Each pair is two rows. How far apart are they, by a hidden measure? 0 means very close, and 20 very far. Two or three weighted sums of its numbers give each row a place; it is the straight-line distance between the places.
[  1  -5  35  14  14 -40  72  14 -12 -19 -30  -7 -28 -24  -3  32 -14 -33 -11  20 -15]
[ 83  51  26  17  43 -27  63   4  -3   2 -47 -19   8 -28 -32  69 -14 -41  17 -34 -36] 5
[ -3   6 -47  -4  -4 -10  31  -6  25   2  14  -5 -11 -45  44  -5 -48 -27   1 -18  48]
[-96  16  22 -85  -2  55 -58  48 -36 -60  50   9 -44  37   9  15  30  11 -55  27  56] 6
[-58   2  40  -3 -53  23  -8  58  22  -1  40  19 -41 -44  34 -26 -19   6   3 -10  82]
[ 13 -14   9  -7 -33 -19 -14 -20  -9 -19  -5  -7 -13 -19 -12 -15 -14 -15   7  34  22] 5
[ 26  -4  -6  15   9 -68  46 -24 -12 -16 -15 -18  33 -26  23 -36 -41   2  36  26 -12]
[-28 -37  26  23 -52  -5 -36  10 -11 -12 -28 -33  -2  21  60 -33  36   6 -32  21 -20] 5
[ 10 -17 -34 -24 -23 -13   9  13 -30  64 -23  42  22  48 -22 -39  31 -31  46  52  27]
[  7  18  31  -4  34  -2 -11 -12   3 -18  24 -22 -46  29 -12  -2 -27 -49  20   2   5] 10
[-13 -19  -8  52 -32  -4  -3  32  21   4  -6 -22   9  -3  10 -13  26 -12  42 -37  25]
[ 12  38  -1  29  23   9  71   6  -8  30 -39 -29  -2 -16 -78  28 -71 -71  27  -3 -23] 2
[ 86   0 -14 -20   3 -41  15 -24  47  34  -9 -65  -8 -52 -21  24 -47 -29   2 -46 -36]
[ 44 -65 -96   0  -6 -29 -28 -52 -18  50 -37   7  23 -11 -24  -9  22   8 -15  28  -4] 8
[-35  23  12 -48 -35   7   0  24  27 -18 -32 -30  30  36  50 -37  35  11 -14  46  24]
[-39  -7 -39   6 -61  27 -30 -31  -6  15  39  11  -9 -33   3 -28 -32 -48 -28 -11  17] 16
[-63 -18  26 -80   1  45 -74  35  32  -4  42   5 -53  17  35 -34  54   9 -24  29  48]
[-61  29   0 -34  35 -11 -35 -36 -40 -29  24  19 -38  44  -3   5  33  15  -4  16  -6] 15
[-56 -12  32 -37  32   9 -14  18 -25 -46  37 -14 -30  14   2 -10  19  39 -38   9  46]
[-12  29 -47  40 -59  25 -27 -45 -21  36   1 -33 -12 105 -17  39   0 -20  11  46  -5] 10
[-24 -33 -22 -58  25 -22  -6   1 -37  29 -35 -14 -12 -20  -2  12   9  38 -11  26  -9]
[ 13 -12 -15 -10  61 -46   8  28  -2   5 -29  35  -3  18 -10  -6  22  41   0  12 -37] 5
[-23 -17  19  20  -4  12  33 -22  36 -39  30  11   0   5 -13  41  12   3  23 -52 -21]
[ 38  17   9  25  18 -25  20   0  -1 -16 -33  -4  -6 -20 -11  60 -40  -6 -11 -38 -20] 9
[  9   4 -27  26 -78  21   5 -40 -43  30 -75   9  43 -17   0 -17  -4  -8 -18  27  21]
[-31  14  33  10  20  -4   0 -22  14  -8  -9  37 -34 -15 -45 -19  -8 -50  37 -53   8] 10
[ -1 -45  10  23  -1  19  36   7   6  31 -75  23  21 -10 -31  45  32  25  -8 -17 -58]
[-38  50  -2 -25 -28  -3 -77  46  -3 -25  70  31  -1  31  -3 -34  75  15 -31 -19  47] 7
[ -3 -32  13  14 -37   4   5 -21 -13  18  13   7 -53  10 -42   6  30 -18   1 -81   7]
[  9 -24 -26 -43  34  -7  -4   8   3   4   8  27 -14   0  16  11   8  17 -26  33  14] 14
[ 24 -29 -40  49 -39  -2  22  21  38  37  61   3  44 -29  30   1  26   7  16  14 -18]
[ 39  -7 -44  26  -7  29  22 -13  -9  42 -55  20   5 -43  16  18 -19 -28  27  34 -30] 9
[ 29  28  49 -13 -18 -31  -5 -17 -19 -64  -4  -4  50 -23 -14  33  19   0  43  -6 -59]
[-22 -75   6 -25 -27  12 -30  18 -40 -25 -32   4   9  33  -4 -15  15  33 -16  25 -40] 16
[ 41  13 -48  -6 -33 -17   6  -9 -16   3  25  49  52  19 -29  42   0  19  14  27  -3]
[-74  20  12 -58  -2  35 -69  20 -45  -5  31  40 -18  41  17 -36  39   0 -31  -3  55] 6
[  7 -39 -30  64 -17  40  37 -38  59  21  18  -5 -37   4 -43 -37 -16 -46   3 -56  32]
[ 22  44  36   4 -17 -26  15 -34 -45   5 -27   5  29 -37 -35  10 -27 -37  -4 -32 -61] 12
[-18  15 -11  -8 -20  33 -14  23 -21  30   5 -18  57  26  24 -48  43   6 -13  10  23]
[ 10 -17  12 -26  21  -4  10   6 -24  22   2  -3  -7 -45  24  14 -30  -8  -8  17  10] 3
[-18   8  40 -50  19 -39  21  48  -5  -5 -29  12 -32 -10  35  -4  38  34 -56  19  21]
[  5  -5  -7 -39   0  -7 -61  -9 -40  -3  -3   4  14  46 -13 -37  -7  58  53  68 -14] 6
[  4  -5  27  52  13  14   8  29  33  10  50  43 -25 -21   8  16 -28 -58  -5 -40  -2]
[ 55 -26  32  16   2 -66  36  21 -34  15 -23 -37 -33  36  16  45  32  53  23   5 -15] 7
[-26 -24 -52   1 -65  27  -8  20  -7 -22   2  -7   5  32   0 -35   5 -20 -12  -1   8]
[ 41   9   3  36 -11  -4   1 -22  57  -2  28 -17  -2 -46 -53   5   9   6  44  -9 -15] 12
[ -5  33  -5   4  32  -1  -2  28 -17   3 -11 -17 -53 -16  10 -14 -10   5 -52  21  10]
[-44  -7 -21 -86 -17  -3 -47  35  48 -23  80  40 -19  70 -12  -5  66  32 -46  76  79] 9
[ 42  14  30  59 -14 -16  24 -22  23   6 -25  18  15 -10  11  34  14 -29   5 -41 -23]
[-33  25   9 -59  20 -31  -8  15 -14 -32 -25  -9 -24  -3  20 -16   8  17 -63  20   6] 9
[-11   0  29  -7   1  40 -18  28  40  15  -1 -49 -19 -10  14  25  -8   2  27  -4 -14]
[  9  14  27 -23 -32  39 -28  36 -34  17  -2 -44  41 -27  38 -25 -14 -17  11  65   8] 7
[-79  12  17 -16 -25  36 -65  -7 -50  29  34 -28 -32  84  17 -49  40  22 -39  56  74]
[ -6 -27  -9  32 -22 -25 -54 -12 -82 -36  30  -1  32  28  14 -16  12  32  14  23 -17] 6
[ 27  15   9  70  18 -16  56  30 -47  40 -23  32   5 -56   4  68  -9 -28  15 -49 -67]
[ 34  17 -20  -5 -27  -5  -4  -6  -9  28  31   4   6  29   2  21 -15  16  41   8  13] 6
[-41  -5  52 -35  20   3  24  44  -2 -52   4 -13 -15   0  -2  11 -26  59 -15 -10  45]
[-48  48  15 -17 -33  -5 -59 -26  31  -9  33 -10   9   3   7 -22  28  10   0  18  11] 14
[-26 -18 -35 -22 -40 -37   6  31   7  28  16  24  54 -38  42 -18  -8  59 -48 -18 -11]
[-27  34  56   1   9  32 -30  16   0  34   3   4  22 -17 -33 -49  29 -26  16 -10  10] 6
[ 25 -21  19  33  32  -5  82 -45  -8  33  -4  -4  14 -24  15  46 -33 -36 -19 -18 -67]
[ -4 -35   4   6  25  20 -32 -15   7 -20  -2   4 -39  36 -27 -27  17  21  15   5  10] 7
[-16   4   8  18   6  -1   6  25  -2  22   1  -8 -17   1  -5 -20  20  31 -16   9  -7]
[ 58  26  -7  25  56 -42  64 -60 -16  32 -57 -17  45 -52 -81   8 -26 -20  10 -17 -26] 2
[-41 -39  14 -43  11 -10 -40 -17 -25 -36 -22  72 -11  62  24   4  68  36  -6  14  38]
[-10 -32  18  17  -2  25  -6  -1  -3   7 -37  14  49  10  39   6  23  20  14  42 -39] 3
[-103  -46   25  -51  -58   56  -46    2    0  -47   -5   -5  -23  -32   61  -35   42   12  -14   19   32]
[ 13 -34 -14  24 -68   8  48 -42  -5   5 -14  36 -46  17  -8  29 -19 -90  42  45  -3] 7
[ 35  26 -21  -4 -39  41  50 -15  -4 -14 -47   3  23 -56  60   9 -12  16  18 -42 -28]
[ 27  10  32  -8  43  -7  19 -13  17 -14  31  -7  12   1   7   3   4   0   6   3 -36] 7
[ 28  31  41   5   5  10  14   8 -35   3   2  -6 -42  32  -2   8 -14   5  34   8  15]
[ 25 -15   5  21   9  11  17 -16  17   4 -26  25 -48 -19 -47  38 -44 -58  28 -30   9] 2
[ 58  11  13   7  36  -9  38 -86  -4  13 -17  -8  24 -37 -39  43 -57 -41  14 -22 -55]
[  58    5  -29   22   20  -64   21  -59   -1   51  -66  -16   31   -7  -80   32  -31 -103  -21  -23  -63] 7
[ 39  -9  25  22  26  42  44 -30  -7  -2 -88  15 -13 -57 -57 -10 -62 -94  -1 -25 -67]
[ 16 -13  31 -15  21  10 -28   2  29 -14 -42  -4 -17  63 -16  13  21  15  44 -12  11] 5
[-19 -15   5   9 -13   1   8  -7  24   5  -7  37  -3   5  18  27 -12 -22  -2 -23  26]
[  7  24  -5  32  48 -54   9  29  22  30  30  24  42 -61  32   8  -5 -21 -11 -63   4] 5
[-10  18   1  43  16   9 -12 -27  29  18  20   9 -30 -20  13  -9 -24 -53  50 -21  20]
[-25  -9  22 -18 -15   3  19  16  21  -8 -16   2  -8   3  28  29 -29  35 -20   7  -5] 5
[ 18   4   7  17   2 -16  22  37  -1   4   6  17  56 -42  37  16  -9  54   7  -3  -2]
[ 47 -23   9  32  -5  21  34 -64  22  13 -46 -13 -21  22 -58   7 -29 -55  15  26 -23] 10
[-77  15  27 -31  22   1 -32  14 -18  -2  17 -41 -60  30   9  12  45   6 -21  19  -8]
[ -2  10  -6 -57  24 -16 -19  30  32 -16   6 -31 -19  30   3 -14  17  18  13   9  19] 12
[-23 -13  -5 -21 -25 -31 -58 -15  34 -17  15  47  53 -28  79 -42   4 -33 -16  15   9]
[-15  33   8   8  42 -37  50 -39 -18  18 -23 -38   9 -33 -24   2 -13  20 -14   4 -28] 8
[ 37  16   1  13 -21   9   4  87  18  47   1 -17 -24   1 -37  30 -15  31  -2   2 -47]
[  8  14 -47  46 -28  -6  42 -49  -4  30 -33  70  15   6 -12  16 -10 -20  -6 -39 -43] 9
[  4   8   2  29   1 -14  60  -8  19  24 -38   5  43   2 -32  19 -12  -5  37   8 -18]
[-12 -28  11   6 -15  10  16  24   2  25  29 -23  -2  -3  34  11  53  38 -79  -1  -5] 2
[-16  23  -5  26  -5  48  -4   1  -1  42 -22 -11  -9  28 -39  22  19   2   6   1 -14]
[ 32  27  37  22  45 -26  55 -29 -17   2   2  20   0   0 -41  37  -9 -44  -9 -18 -40] 3
[ -2 -42 -15 -12 -63   6  19   2  10  32  29 -14  41   6  62   3  -1  30 -34 -16   5]
[ 28   7   9  46  37 -43  47 -28 -37   2 -36  38 -36 -69  18  23 -14   1 -13 -38  -9] 6
[ 11   2   6   2 -25 -17  21 -28 -38  13  37 -16  43   3 -85 -15 -13 -25 -23  -8 -30]
[ 41 -26 -35  43 -17  36   7 -27 -35  22 -34  24  66  20 -26 -14   3  21  30  21   2] 13
[ 14  32  29  24  -1  -5  55 -37 -27  40 -39 -15  28 -30 -43  18  25  13  11 -16  -8]
[ 63   7   5  39  13  -4  55 -42  38  29  -9 -33  25  -1   8  45 -42   5 -26 -34 -24] 8
[ -1  20  -8 -32  -1 -31   0 -28   9 -19 -49  -5   3  -6 -29 -32 -45  41   3  36  17]
[ 46   8 -57  16 -55 -23  24   5  32  77  27  12  19  18 -13 -58 -68 -53  -9 -12   0] 4
[ 35  -4 -12  30   5  -5  35  -3 -46 -27 -23  -6  66  -7  16  -2 -32 -33 -30  18 -11]
[ -8  25 -22  32  53 -50  37  11 -34  12  13 -50 -14  25 -34  27 -36 -50   5 -28 -25] 11
[ 39   7 -11  44  11 -45  68 -49 -24  16  -5 -18  19 -44 -34  60 -66 -72 -24 -14 -60]
[-35   3  25 -51 -14  28 -35  -8   1  -9  10 -36  10  -6   8 -71  34  25 -47  48  41] 14
[-34 -11 -46  -7 -51  46   7 -30   1 -32 -27  34  -9  39  21  -9  31  35  -7  23  12]
[-34   9   8 -59  51 -45 -35  15  48 -28 -39  11 -80 -15  42  19  23  17  -8  46  51] 5
[  0   8  20 -30  -6  34 -28  43  77 -21  25 -23 -24  22  -3  27 -27 -48  11  28  10]
[ 13   1   3  -5  -4  50 -14   3 -31 -15  50   8  34 -14   0 -11 -25   4   3  23 -12] 9
[ 42 -12 -26 -62  17 -60   8   5  14 -14 -16   9  13 -10  49  21  13  52 -18 -12   2]
[-39  41   5   6 -17  65 -18  37 -36  -1  22 -17   2  27  -7 -21  -4 -35  -7  43  34] 5
[ 28  34 -17  42  -3  26  49  -4 -29   9 -33   0  24 -35 -66 -14  12 -52  16   6  -7]
[-72  -1   0 -16   8  42 -10  18 -13   8  -4 -20 -17  50  -6 -50  -1  30 -30  11  18] 11
[ -3   1  -9  46   9  -1  18  -5 -16   5   2  -6   1 -19 -15  10  10 -58   9  31  28]
[-24 -28 -23 -41  -9  -7   5 -14   9   5  33 -13  20   7  24 -67 -10  20 -17  31  18] 6
[ -8  16  99  17   9 -31  15  -1  13  22  12 -44 -50 -68  20  40  -9 -23  40 -67 -16]
[ 28 -16 -34  -2 -20 -11 -13   7  25  19  51  -9  20 -17  -6 -22 -52 -10  -6 -22  18] 14
[ -6 -13  -7 -27 -67  34  10   0  11   9   0  44   9 -16  34 -16  -1  16   2  72  29]
[  0  35  36  21  -9  15 -38 -19 -27  25   9  -8 -10  71 -28 -30  -3 -30   6 -18  19] 9
[ 39 -47 -20 -19 -47  37 -26 -28 -18  39   9 -23  63  30  -8  -4 -26  39 -18  15  21]
[ -2 -24  -8  17  10 -39  -1  10  26  23  67  -6 -13 -23  35  19 -11  29  33 -73  30] 15
[ 39  40 -89  55  35 -23  21  -1   0 -29 -27  -7  61  10 -17  18 -18 -10  35 -17 -13]
[-33 -11 -18 -11 -59  19 -40  54  -7   0  15  16  -2  44  15  -6  43  58  38  53   4] 12
[ 18 -52 -55   4 -66  18 -13  20  17  25  46   4  51  10  26 -40 -11  28  -9  -6  23]
[  4 -27 -34 -31  -8   1 -32 -35  16 -14  -3  36 -25  43 -26  -1  -8   8 -19  47  -4] 4
[ 23  15   1  32  57 -24  14 -29  -8  31 -42   4  20 -18 -43 -25 -17 -20 -22 -23   2]
[  9 -23   6   0  56   6  52 -36 -39   9  -6  24  38  -1 -37  36 -21  49  -1  -4 -35] 9
[ 47  -8 -37 -13   7  -3  10 -31 -23  10 -66  28  59   5 -73  30   7  -8  -2   8 -93]
[-25 -30  26   1  -1  -1  12 -34  13 -31  40  21 -53   4 -52  37 -11 -38  13 -30  -5] 15
[ 28  -2 -16  48 -39  49   4 -79  -5 -15 -46 -11  31  13 -34  74  -3   6   8  30 -56]
[-46 -29 -28  12 -17  55 -36 -55 -21 -32  19  24   9  53   3 -17  72  43   6  33  32] 7
[  5  39   7  24 -23  38  -6  22  63  -2 -20 -38 -70  -3 -15  -9  16  23  22 -15  23]
[-25 -15 -51   6 -11 -55  24 -11  -4  -5 -17  77  25  36  44  18  17  12   0  -9   1] 12
[ -7 -22 -37  11 -57 -56  23 -28  30  64  48  15  36 -20 -10  -9  -1 -72 -29 -44 -17]
[-15   1 -16  25 -22  38   7  26   0  28 -27 -16 -16  27  52 -16  10  42 -41 -15  67] 18
[ -3  43 -12 -22   1  46 -22 -16   1  34   8   6 -38  24   9 -25 -20  23 -17  11  61]
[  2   6  -3 -50 -22 -25 -32 -37 -22   2 -13 -18 -38 -11  52  53  50  69  12  20  19] 12
[ 23  49  30  49 -38  34  17  44  20  19  39 -37  28 -20  21  22 -14  21  24 -11  21]
[-33  41 -21 -36 -22 -21 -32 -18 -23 -15  42 -29 -22  43   6  -3  15 -23 -30   7 -17] 3
[-50 -10   4 -23  16  15 -13  24  20 -33  53   9 -26  20   5 -43  -8 -50  30   4  49]
[ -4  21  12 -30   5  23   4  28  16 -21  -4 -20 -13  -3  14 -11  11  35 -12  23   4] 8
[ 12 -17 -31   8 -32  -1 -21 -19  45 -27  11   5  56 -16  43 -35   3 -18  11 -20  -5]
[-29  -1  39 -16  14  17   6  68   7  51  32 -43 -29  25 -10  -3 -20  31   6   9   3] 4
[ -6   7  16  -4  14  -4  40 -26 -16  -3 -63 -15 -33  -1 -45 -43 -42   6 -10 -10   8]
[ 29 -10  -9  27  27  36  34  29   8  51  32 -33 -15 -13 -29 -18  17 -76  -7 -97  14] 3
[ -7 -42 -22   1 -26  -6 -30  -9  -9 -30   0  67  37  13  34 -11   4  25 -10  69  21]
[ -9  10  -3  -8 -58  96 -25  69  11 -14  10 -17   4   5  31 -14  -5  22 -15  10   5] 9
[  0 -37  45  -8  48  -9  17 -29 -17 -51 -11  65 -50  42 -23  32  25 -14  51  26  -3]
[-20   8  53 -64  -8   2  -6  27  -2  -6  68 -36 -11  13 -20 -27  -2  24 -13   8  56] 4
[-13 -34 -57 -26  -8  19 -31 -11  27 -19  13  43  38 -11  29 -21  60  30  -6  43  22]
[ -4  13 -39 -44  15 -21  -7 -30 -11  18  -6  38  23  19  20  -7  14  58  23  39  16] 4
[ 15  -5 -10  24  24 -43  35  37 -15  84 -18 -34 -25 -81  53  21 -14   5  45 -51 -10]
[-19  -4  12 -35   7  33 -48 -32  10   3 -33  -7  -8  11   9 -36  -1  35 -31  34  11] 8
[ 12  30   4  41  44 -42   1 -28  34 -27 -14 -24 -55  -2 -49   7  11   9  15 -45   2]
[-44  13  18  -4 -25  37 -53  32  23  11  55 -58 -41  17  45 -28  20  10 -13   9  72] 5
[  6  -3 -50 -20 -13 -11 -43   1  -4  -8  32 -54 -59   6  13 -17 -15 -12 -17 -37  34]
[ -5  48  57  -4  43  29  -1  42   4   1 -44  -1 -10 -41   5 -10  16   0  -1 -18  -8] 5
[  8   4 -16  -1  13   5 -25 -13 -19   4  37  23   9 -13  61 -18  27 -32   0  60 -27]
[ 21  42 -31  38 -25   3 -27 -30 -12   0  -6   9  46  13 -53 -27  13  12  43  11  -5] 5
[ 44  27 -15  -6 -43  47 -10 -22 -12  47  39   1  36  45  24   3 -44  -8  -9  58  10]
[-22  25  17  -6  30 -29  17  20 -26 -30   5  10 -21  12  12  35   3 -25 -25  27  21] 8
[-10  27  11 -53 -12   0 -38  -1 -27 -19  39 -24 -12  19   9 -24 -13 -26   0 -11  29]
[-20 -14  34 -69  72 -74  -5  28  45 -32 -33  10 -65  -2   5   4  23  47 -20 -15  43] 9
[ 56  18 -25  27  38 -39  53 -18  23 -13 -34  45  36  -8 -51   4   4 -24  44 -77 -52]
[ 40  -3 -25  57 -33   3  17 -55  15   1 -58  26  70   5  -7 -13  -2   3   2 -32 -36] 1
[ 29 -11 -22  27  47 -37   9   9  27 -11   8   0   3  -6  46  10   2  33  54 -35 -35]
[-77   2  -9 -48 -13  53 -39  56 -59  15  48 -64 -60  36  50 -77  39 -12 -23  33 114] 8
[ 10 -19  14  -6  26 -42  21  22   4 -16  -4 -42 -34 -45  34  19 -24  13  29 -16  13]
[  0 -11  40 -13  24 -13 -25 -11  25  16  19   1  19  33  -6  22 -45 -39   8 -11 -18] 3
[-33  13  59 -47  24  19 -62  82  18 -18  62 -18 -14  35  27 -56  88  -8 -53  33  15]
[-19  14  45 -40   5 -17 -31  12  -7  29  12   7 -32 -12 -35  12  -4  13  25  10 -23] 14
[ -1  -5  16  -9   3  19   5  27 -27 -37 -31   1  -7  16   7 -11   1  41 -24  -1  10]
[-13  -3 -11  -3 -16 -49 -42 -41  14  10  38  34  -2  38   7 -14 -13 -29  39 -23   9] 14
[-37  10   6  -2  -9  -2  -1  23  11   5  48  46  -6  39  -4 -20   8 -70 -29 -25  41]
[ -5  17  26 -30  37  -3 -15   1 -22  33  12 -22 -41 -35   4  19  17 -48  -9 -25  24] 4
[  6  72  17  37   5  20  31  -5  -3  26 -37 -38  38 -52 -28  26 -50 -17  48 -39  -7]
[-16   9 -12  43 -36  39 -18  44 -11  63  36 -45  21  25 -23 -12  15  48 -12   5   0] 2
[ 35 -18  54  29   0  21   9   8  35  38  46 -20  -4 -47 -11  25 -36 -48  50 -88  32]
[ -9 -32  -7  11  -4   2 -51 -37 -32 -29  23  13  -7  31 -20  19  34  26 -20  29 -11] 3
[ 37   0  26 -19 -70   2  -1 -57   3 -22 -29  25  36   3 -31   1   0 -36  -3 -15 -69]
[ 21 -20 -31  35 -47 -39  34  17  -6  -7  38  53  31  28  18 -28  35  25 -12 -23 -32] 13
[ 40 -54 -30  32 -76   8   4 -40  -6  22  21   8  52  20  55 -55 -47 -19  12  11  -5]
[-55  17  -8 -55  10  -1 -32  66 -65   3  -7 -43 -40  25  24  -3  20  43  35  33  24] 3
[  6  73 -52  46  20 -11  15  39  25 -11  21 -61  -1 -48   5   9 -19  24   3 -35  -4]
[ 73  10 -50  27 -22 -18 -14 -28  17   7  30  11  12  59  17  45  -2  -2  36   7 -21] 8
[ 40   7  29  41   0 -42 -14   6  43 -19  10   2 -23  -8  -5  27 -17 -25  18 -76  -4]
[-11 -30 -56  38 -17 -44  -3  -1 -42 -25  61  14  31  31  35  -2 -26 -11 -26   4  11] 11
[-12 -22  53  14  -6  12   6 -51  30   0  23  41  17  37  -7 -23  36  20  28 -27  18]
[  8  34   4 -17  20 -16  49 -23 -55  32  45 -30 -20  24   6 -33  -4  -9  51  10  12] 2
[-18  -1   2  41  17 -31  24 -65   2 -11   6  32   9 -62  20  28 -41 -66  31 -50 -16]
[-31  11  17 -30 -37 -15 -42  61  -9 -27  27 -22  19   3  53 -33   9  16  32  20 -14] 15
[ 20 -11   8 -34 -37 -40 -52 -12  28 -15  28  10 -13  81   2 -11  22  25  -4  47  30]
[-27   9  -2  -7 -15  16  -9 -15  10 -11  -3  11  11  39   1  -6   8  18  13  40 -30] 5
[  6 -16   9 -50  23  -3 -27  47  24   3  -6 -47 -21  26   0 -19 -15  64  42   2  11]
[ -1 -12 -56 -10 -71   8 -39  -5  33   8  39  14  71  17  46  22  15  63  32  69 -24] 14
[  1  11 -28  19  12  -9  -8 -57  47 -32  -7  27  21  47 -16 -17  16   4 -25  51  -7]
[ 18 -17 -12   2  45 -32 -10  -4   5 -15   8  29  32   0  -6   4 -41 -22  40 -15  43] 8
[ 14 -62 -19  -2  16 -45  -4  -6  -3  50  33 -31  -5 -20 -12 -38 -40 -38  -3 -72  25]
[ 45   7 -12   4  23  17  41 -45   1   7 -36 -19  21 -47 -41  54 -22 -62  -9   2 -46] 12
[  4  27  45 -34  -6  28 -20  -4  62  10  39  10 -40  63 -26  18  10 -11  -3   5 -33]
[-45 -28 -33 -13 -44   1 -14  13 -33   6  14 -17  31 -11  20 -21  24  -3 -25  46  60] 12
[ -5 -11  35   5  -6   7  -6  15  28  26  -4 -22  20 -27 -18  -9  -7  20  43 -54  23]
[-25   2  28   9 -27   2  -8   4  12   3 -35  14 -12   7 -10  -3   6 -27 -11  40  -3] 6
[ 39  26 -37  11   3   5 -35 -47   4 -15  13  18  60  20 -22 -15 -25  11  -5  29 -18]
[ 27  35 -54  51  -4 -38  37 -36  -7 -47 -29 -32  26 -25  30   4 -47 -16   3  28 -17] 3
[ 17   7   3  15 -49 -19   1   8  -5  40  -6  25   5  13 -58 -11 -47  -9 -53  15 -44]
[ 36   1 -22 -11  -9 -30  23 -31 -41  -6 -12  24  19 -35  22 -22 -12  53   0  19 -30] 3
[-55 -36  -7 -55 -40  26 -32  23  16 -25 -28  13  15  36  32  23  13  71 -18  43  17]
[-19 -12 -27   6   6 -11 -16 -17 -57   0  29  40 -18  25  17 -16   5  35  18  39  21] 9
[ -4 -28  -1  -6  37 -42  -7  19  24  15 -18  -6 -12 -38  33 -67  12   0  12  -8 -20]
[-19 -36  40 -30  30   3  -4  61 -16  34   5   1 -22 -14  24 -23  -2  20  -3   1  77] 3
[ -3   1 -24 -10 -11  25  -1 -12  30 -59  13 -16  -9  26 -28  -6   7  23 -25  14   5]
[-57  25 -49  -6 -17  30 -70  34 -37   8  45   7  13  47  12 -63  79  43  -5 -11  35] 5
[ 18 -29 -28  29 -16 -10  46 -79  -2 -16 -46  15  43  23 -50   5 -40   7   1  40 -46]
[ -2   0  10   0  32   1  13  18  52 -37 -29  -8 -20   4 -14  30  13 -18  -3 -21  38] 6
[-41 -19   0 -54  -9  18 -71  65 -36 -28  58  77   7  75  40   9  53  33 -41  11  31]
[-39  15   3 -30  21  -6 -12  -2   0 -12  12   2 -21  65 -20  12  15   3  -6   5  16] 3
[-17   8  46   0   9 -12 -43  29  -9  26 -17 -32 -31  52 -31   0   6  -6  29  -2  37]
[-58 -14 -10  -9  -1  16 -49 -42 -37 -24  25  26 -11 -21  39  22  98  62  -2  38  -3] 13
[ 32  10  49  54  -4 -40 108  24   1  35 -80  65  38 -69 -46   7 -24 -14  84 -63 -17]
[ -2  23  28  23   5   1  11  -2  -1  32  -5 -23 -55   4 -49  -5 -44 -47  19 -25  35] 2
